In the data rows, the value 128 means zero.
How far apart are the two rows of each pair, measured in a hidden way? 0 means very close, and 40 very far. Two or three weighted sums of its numbers give each row a place; it is the straight-line distance between the places.
[110  98 115 120  97 116  87 101 117 149]
[133  64  73 157  69 128  88  75 148 154] -> 16
[ 81 129 134  55  96  75 152 167  71  89]
[128 107  78 160  99 120 131 121 116 163] -> 20
[172  70  97 169  97 129  70  91 124 166]
[135 165 176 124 174 154 140 151 175 123] -> 32
[105  67  83 172 101 129  81  62 168 167]
[125 141 134 136 132 108 124 141 123 109] -> 25
[118 149 171 122 167 151 159 143 163 123]
[ 55 136 122  81 109  98 145 152  74 127] -> 29
[133 111 115 132 113 100  94 103 123 114]
[142  47  87 167 111 130  86  96 136 133] -> 12
[108 154 128 125 109 142 156 118 120 133]
[121 103  94 158 105 140  98  89 154 148] -> 5
[135 142 169 119 140 164 116 127 119 144]
[148 138 160 114 161 152 140 143 138 118] -> 17
[ 81 125 119  95 124  75 132 147  94 123]
[127 103 127 113 147  60  73 167  45 109] -> 30
[122 127 124 137 154 159 148  98 159 127]
[147 118  99 149 118 132 104  96 137 143] -> 18
[131 124 144  95 155 101 133 151  97 138]
[124 113 111 128 102 118 118 102 116 159] -> 17
[ 88 127 124 111 123  70 152 162  77  84]
[168 135 173 101 168 188 142 137 170 116] -> 18
[128 114 137 109 105  83 127 147  84  94]
[158  86 157 128 164 167 122 110 149 131] -> 7
[128 135 137 134 155 156 162 150 139 122]
[121 112 127 115 106 113 118 126 121 145] -> 25
[130 139 160 129 151 129 134 151 124 103]
[140  92  99 155 119 136  82 109 133 120] -> 12
[122 119 109 125 115 113 127 118 110 115]
[149 118 155 120 167 154 109 153 142 119] -> 21
[ 97 122 137  88 123  95 134 141  96 101]
[126  98  84 159  98 136 108  94 144 161] -> 18
[139 130 141 121 165 141 142 144 148 154]
[131 118 129 118 126  69 101 149  76 109] -> 14
[130 124 170  95 143 141 143 131 155 122]
[114 106  96 158  86 132  89  87 169 147] -> 26
[167 149 181 112 189 168 143 143 134 124]
[ 97 116 124 100 132  78 141 150  94 116] -> 17
[164 118 158 143 163 167 103 120 137 134]
[151 119 149 137 141 165  99 104 157 134] -> 8
[146 130 153 131 162 143 141 159 118 103]
[129 104  80 196 100 127  86 104 160 141] -> 26
[172  51 116 143  52 137 158  48 111 130]
[122 156 139 120 119 136 163 128 121 126] -> 20
[135 137 141  95 153 123 129 124 136 111]
[143 142 170 116 182 180 172 150 141 106] -> 4
[167 174 174 122 184 173 148 139 141 129]
[ 75 136 132  52 106  91 172 137 120 105] -> 18
[126  70 110  90  79 111 184  55 115  75]
[137 113  90 173  88 145  92  81 150 169] -> 11
[113 119 143 105 125  94 127 146  97 114]
[124 140 145  89 130 113 144 129 117  70] -> 28
[179 146 151 114 143 161 145 134 125 107]
[ 94 122 133 107 114  95 135 136 100  79] -> 16
[138  83  75 169  79 129  70  90 155 155]
[138 107  77 166 104 126  86 107 136 135] -> 9
[135 123 131 103 137  77 132 160  80 107]
[ 92 142 137  77 105  84 132 149  93 101] -> 10
[146 152 134 143  89 122 141 143 144 128]
[164 205 167 130 180 180 199 157  97 141] -> 10
[151 136 154 141 164 172 142 117 201 134]
[156 149 150 136 152 139 147 146 143  99] -> 8
[136 130 138 128 145  90 110 145 107 117]
[144  97 104 157 115 124  74 101 118 153] -> 13
[115 157 143  94 127 119 153 162 108 118]
[121 127 113 141  98 136 121 112 146 139] -> 15
[127  91  71 186  86 140 107  93 144 159]
[135 114 111 133 133 107 124 113 126 143] -> 18
[136 173 165  93 186 183 178 145 170 137]
[135 146 132 134 121 129 101 140 141 161] -> 23
[122  89 100 143 101 128  82 100 146 126]
[143 108  88 169 115 128  97  91 144 172] -> 7
[156 163 165 113 186 164 166 167 121 115]
[ 95  94  81 113  38 119 134  87 168 160] -> 26
[131 100  70 177  89 136  77  88 138 165]
[ 63 125 118  81  77 132 165 114 155 117] -> 9
[145 103 122 140 109 130 111 120 122 112]
[140  85  64 171 106 127  79  95 124 172] -> 18
[134  94  95 170  92 109  87 114 111 112]
[120  88  74 188 123 119  89  80 131 155] -> 20
[148  86  69 199 101 126  80  73 133 165]
[145 110  77 184 115 138  86  95 124 156] -> 2
[ 86 123 132  75 115  80 136 138  76 111]
[128 117 149 136 166 136 120 121 139 125] -> 18
[108 134 129  90 123  60 133 145  81 121]
[130  98 107 131 114 127 103  96 125 126] -> 19
[138 106  80 162  74 132  91 100 128 146]
[124  86  68 173 111 132  78  85 149 150] -> 15
[118  68  86 177  77 140  87  71 186 153]
[123  69  82 172  68 136  80  99 159 150] -> 13
[143 127 163 120 155 148 152 136 148  92]
[145 172 168 124 168 161 170 142 152 128] -> 4
[146 118 145 108 129  74 117 133 131 117]
[131  99  90 170 102 132  97  90 141 166] -> 33
[135 127 116 147 143 133 110 137 136 155]
[145 147 177 120 155 141 147 145 148 163] -> 20
[141  94  69 158  82 132 124  83 119 138]
[ 99 111 131  90 122  72 135 150  79  93] -> 26
[ 94 133 133  79 121  78 129 159  94 103]
[155 162 174 115 174 166 157 153 144 103] -> 18
[109  86  74 159  89 134 111  94 128 171]
[146 153 185 120 175 171 148 121 165 132] -> 32
[ 94 148 125  79 118  66 148 183  98 100]
[119 102 107 121  77 135 125 145 125 122] -> 9
[154 122 146 100 131 131 151 108 105  97]
[ 99 136 124  78 125  69 167 192  56 102] -> 16
[ 75 190 115 137 103  94 139 146  94 115]
[110 154 150 111 147 134 150 159 123 113] -> 18
[156 104  76 162  87 122  79  89 183 158]
[140 115 110 154 116 126  96 132 134 143] -> 16
[106 121 135  84 128  89 120 145  88 126]
[101 152 131  79 113  82 150 135  79  94] -> 20
[172 138  94 153  55 141  97 114 129 152]
[104 140 145 112 152 154 154 126 130 137] -> 19
[ 99 133 127  89  98  78 124 146 101 131]
[126 164 158 104 163 151 164 156 129 127] -> 17
[ 97 139 129 124 138  67 129 148  84 103]
[113 111 120 102 127 120 146 131 125 111] -> 5
[144 107  76 158  94 129  75  91 163 146]
[105 122 106 104  93 100 123 128  91 125] -> 22
[139  96  81 184  85 117  93 104 176 199]
[134 130 140 112 129 112 131 146 101 117] -> 15
